Questions about the table below.
1) Give the entry directly below the largest entry.
2) Give the largest entry in the first row.
3) Give the top-right entry.
4) Give the fourth entry from the end, reading row by row.
5) Give the 3rd entry in reading order.
6) Give the smallest entry.
7) Give the last entry in the row that holds the smallest entry.
8) Give the last entry in the row that holds the largest entry.
array([[6, 3, 2, 5],
       [4, 4, 7, 4],
       [5, 4, 5, 4],
       [5, 4, 5, 5],
       [5, 4, 6, 4],
       [4, 4, 5, 6],
       [5, 5, 5, 5],
       [3, 5, 4, 6],
       [4, 7, 5, 4],
       [0, 5, 4, 7],
       [3, 7, 3, 6],
       [3, 4, 3, 8],
       [6, 4, 4, 3]])
1) 3
2) 6
3) 5
4) 6
5) 2
6) 0
7) 7
8) 8

X =
[ 15.62   2.44 -13.50   3.92 -10.34  20.93  -3.62  13.29   8.38  -3.25
   8.44 -15.54  10.44   7.34]
Find the entry just right of 2.44.
-13.50
The entry just left of the largest entry -> -10.34
Find the entry just right of 20.93.
-3.62

Read these off the array that follows. Indices start at 1.
1) Read off the entry in the top-left corner.
2) Read off the entry at row 3, column 1.
3) Read off the entry at row 1, column 3.
4) Read off the entry in the bottom-left corner.
5) Read off the entry just left of -23.
6) Read off the entry in row 2 and column 1.
7) Read off the entry directly above -3.
8) Read off the entry directly below 11.
22,6,9,-7,22,6,12,-16,17,-24,-24,-12,23,-10
-4,16,7,18,-21,5,25,22,-21,28,-13,23,-23,27
23,16,-19,10,26,-6,23,27,-16,-4,16,27,-14,17
2,18,11,-13,25,17,-11,-9,0,16,-4,-20,-24,6
-26,-3,17,25,-1,22,-6,18,-20,-25,15,13,25,14
1) 22
2) 23
3) 9
4) -26
5) 23
6) -4
7) 18
8) 17

W =
  5  -10  -12  -21   -2   -2   -5  -11   -1  -22  -28   -2  -18   -8   -2
  6   -7  -13  -27    0    1   -4  -10    3  -24  -28   -1  -18   -5    3
Indices start at 1.
The entry in the bottom-left corner is 6
The entry in the top-right corner: -2
Read off the entry at row 2, column 3.
Answer: -13
The entry at row 1, column 3: -12
Read off the entry in the bottom-right corner.
Answer: 3
The entry in the top-left corner is 5
The entry directly above -27: -21
Read off the entry at row 1, column 2.
Answer: -10
The entry just right of 0: 1

Questions about the row below.
1) Read off the 3rd entry from the left.
2) Read off the first entry from the left.
3) Read off the 2nd entry from the left.
4) Read off the entry just left of 16.
[-21  -6 -15  20  37  -6  16 -34  29 -19]
1) -15
2) -21
3) -6
4) -6

Read these off the matrix that follows.
1) What is the entry just left of 0.907?
2) What is the entry just left of 0.615?
3) What is the first entry in reading order?
4) What is the entry just right of the centre entry?
5) What is the median entry?
[[ 0.823  0.764 -1.026  1.015  1.107  1.716  2.136  2.034  0.391  1.799
  -0.326  1.563 -2.075  0.534  0.097]
 [ 0.113  0.168 -0.508  0.907  0.125  0.973  2.713  1.914 -0.979  1.847
   0.824  1.704 -2.266  0.209 -0.200]
 [-0.728  1.694 -1.466  1.168  0.439 -0.068 -0.116  2.345  0.615  0.001
   1.794  0.626  0.685 -0.364  0.448]]
1) -0.508
2) 2.345
3) 0.823
4) -0.979
5) 0.615
